One hidden turn or mirror swaps the rows below in pairs. Which row is each named row swapped with?
The rows were stretched afterwards, more along some directions than others.
k48: [-11 -13   4  27  19   9 -14  -3  12  -8 -20 -34  11   5  17  -4   2  10
 -30   8]
k26: [  2  -6  40   5   7 -32  17 -31  -2  26  18   5   9  14 -23  19  -3 -19
  -8   9]
k918: [ -4  -2  17 -18 -27 -11  10 -17   6  -1 -21  -2  15   0 -16  35  -9 -19
   4  13]
k442: [ 11  -2   3  -2 -12 -12  28  20 -21  36  -7  -2  -6   3   3 -12 -22  -4
  -3  17]
k357: [ 13  -8  -7  24  15 -24  -3 -26   9   2  27 -25  29  -6   5 -17  12  -9
   4  -7]
k29: [ 42  16  -7  26  34  20  10 -16 -11  14  -6  17 -10  -2   1 -11   6   0
  15 -15]
k929: [-18  14  11  -6   1  -8 -14  23 -12 -15 -17  -2  17  -2  16  14 -19  30
 -19  -7]
k363: [ 38 -30 -27   2  -1  18  12 -12  17 -15 -23 -29  15 -29  12  -7   4  11
  -6   7]
k441: [-11  20  35   9   2 -29  20   2  -7  33   1  16  23   7 -17  17  -8  -6
 -13  13]
k346: [ 11   3  -2  12   9 -45  -5 -24  13   0  44 -23  50  22 -15   4  21   1
 -22  17]
k797: [  6 -11   5  28  17  20  -1   3   9   6 -16 -31  13   4   7  -5   0  15
 -23  10]
k117: [  2  25  25 -12 -36  -4   1  -6 -13  17   1  18 -37   1  14  -9  -8  -7
  19  -1]
k938: [-28  -1 -11   6  -2  -5  12  10  13   0  -2   6 -24 -23  -9 -18  -3 -13
   9  18]
k738: [ 18  12  23   4 -20 -42  30 -18  -2  13  46  -9   4  -7  11  14   0   4
  19   6]
k247: [  3   0  11  19  14  14 -20  -1   0  -4  -8 -21   8  12   7 -14  -2  12
 -27   3]
k964: [-17  15  27  16  22 -16  21  -1 -10  30  27  12   6   6  -6  32  -8   4
 -16 -15]
k910: [-22  31  -9   1  -3  -1   5  13 -18 -17  18  14   2   0  20  -9   6  27
  25   2]
k966: [-13 -17 -11 -33 -27  20 -15  14   2 -13 -16   3 -11 -14  12 -31  -9 -22
  -3   7]
k558: [ 17  21   3   1  25   3   7 -25  -9  20  51   3   0  12 -23 -18  14  -5
   1 -15]
k615: [-38  -9  -9  19  -5   2  27   1  12   5  10  -6   4   0   0  -9   4  -1
 -10  33]
k876: [-19  10  33  19  -5 -45   0  11 -17   8  34 -24 -14   7  29 -13  12   9
  11  27]
k491: [ 29  11   3 -16 -11 -26 -21 -24  12 -28  38 -26  21  12  17 -27  16   5
   9  -2]
k510: [ 31  17  10  12  18   4  10  -3 -27  34  30   2  22  22   1 -24  -2  11
   6 -15]
k199: [-18  -8  39   9 -26  -2   1   7 -19  26 -25  12   7  11 -15  21 -11 -16
  -5  36]
k535: [ -6  31  13 -21 -17   1  -9  -1  -2   4  14  26  11   3 -14  -3 -10  30
   5  -8]
k551: [-22   4  13 -14 -16  -7 -15  32 -13 -11 -20   6   3  -3   3  18 -29  22
 -32   3]
k784: [ 22 -29 -22 -27 -19   5   2 -11  21 -14  21   4  -3  -5 -15   0  -7   5
 -17  -7]
k678: [-20 -15 -31 -15  -5   0   7  26  16 -12   2  26  -1 -16 -35   0  -5   2
 -16 -10]
k111: [ 10  13 -21   7  22   6 -18  -3  11 -21   8  -6  11   2  -7 -42  25   4
  14 -16]
k502: [ 46 -13  -3  10   2  18  19 -43   6   7  11 -16  -1 -18  16 -14   0   0
  19  -9]
k205: [-14   5  10  -8 -11  -2  -4  34 -11  -7 -23  -3  14  -9  10  22 -23  31
 -19   3]
k576: [ 38   8  16  16  26 -20  -3 -46  -7 -11  10 -11   4   3  18 -12  10 -23
  22  -4]
k466: [-11  22 -11  -6  15  20 -12   3  -7 -14  13  29  -3 -18  -6 -22   1  15
  26 -28]
k210: [ 38 -13 -41  23  15  25   2 -16  21 -21  12  21  27 -11 -32   9  12  19
 -25  -3]
k888: [ 22  20  17  21  19   5   7  -9 -31  40  28   0   6  28   4 -32   0   6
  12 -12]
k336: [ 14  22  -2   8 -17 -32   3   8   3  -9   3   4  18   1 -19  14  12  23
  -6  31]
k355: [  4  11   7   7 -17  -5   3 -23   8  -6  44  25   0  -5  12  -3  -3 -22
  -4 -18]
k553: [ 13 -13 -21  -3  -6 -10   8   4  -9  10  -7   1 -19 -20  -3   2  -9   9
  15 -10]
k682: [  4  -8   6  -7  -7 -21  10 -25  19   3 -28 -18   9   7   4  19   8 -21
   7   8]
k729: [ 13 -17 -22 -22 -29  22 -14   0   1 -16 -46  15   3 -25   1  17 -27   9
   3  16]
k817: [ 32  -3 -14  16  10   5  12 -37  16 -15  32   6  11   4 -16  29  13 -19
  11 -16]
k790: [  6  18 -19 -33  -6  -8  11  10 -22  -8  17  25 -22 -21  -7   4 -17  -3
   7 -13]
k624: [ 27  17  22  11   7   4   7 -10 -26  43  30  -5  10  23  14 -22  -1   4
   9 -20]
k851: [-30   5  13  -5  -5 -11 -16  25  -8 -14 -21  -6  12  -1  15  23 -16  28
 -25  -1]
k613: [-10   1   7  -4 -18 -22  24  20 -25  26  -4   7  -4  -2   8  -6 -31  -9
  -6  15]
k134: [ 17   1 -32   6  -4  10   3 -13  22 -22   9  10 -11 -20   4 -17  -6   0
   1   4]
k981: [ -2  16  -4  -9 -12 -14  -6  19  -7  -4  64  17 -21  12   1 -15  18  -6
  15  -9]
k873: [  8  -3   5  -6 -24 -17  25  17 -20  30  -1  -2 -13  -5  21  -2 -27 -13
  -2   7]
k348: [ 29   6   0  18   3 -31  21  -2   9   3  57 -17  23   3  -6  16  26  27
   1   0]
k497: [ 37 -12 -46 -16   4   7  -6  -5  -6 -15  -8   8  -4  -9  -8   8  -3  19
  -1  -7]
k919: [ 20   5   7  14   7 -19  -6  -7  16   7   2   5  -5  10 -32  21  13 -19
  -5  -4]
k401: [ -8 -11   9  24  18  13  -3  -1   9   8 -21 -28   7   9   4  -5  -4  13
 -30  10]
k572: [ 21  -3  -8  11  23 -10   5 -42  25 -12  31   2  36  14  -4  24  22 -14
   2 -30]
k280: [ -9 -29   1   9   5  12  -9  -5  -5 -11 -10 -17  -2 -20  31 -26  -7   0
  -9  10]
k152: [ 15   8   3  28  -5 -28  -4 -19  16   1  44  -7  23  14  -8  15  15   0
   3  25]
k545: [ 17 -10  -9 -14   5  16 -25 -11  13 -23 -33  21  26 -16 -22  19 -11 -17
 -17 -29]
k293: [  2  16  19   9  21   7   0 -12 -18  12 -42 -21  -8  -9  34 -10 -10  -4
  10  -1]
k954: [ 13  -3   2  35  -5 -12   1  -1 -10 -11  10   8  -2   0  12  11   5 -28
  12  26]

k48 is swapped with k851
k117 is swapped with k355
k401 is swapped with k929
k29 is swapped with k441
k558 is swapped with k790
k576 is swapped with k26
k510 is swapped with k442

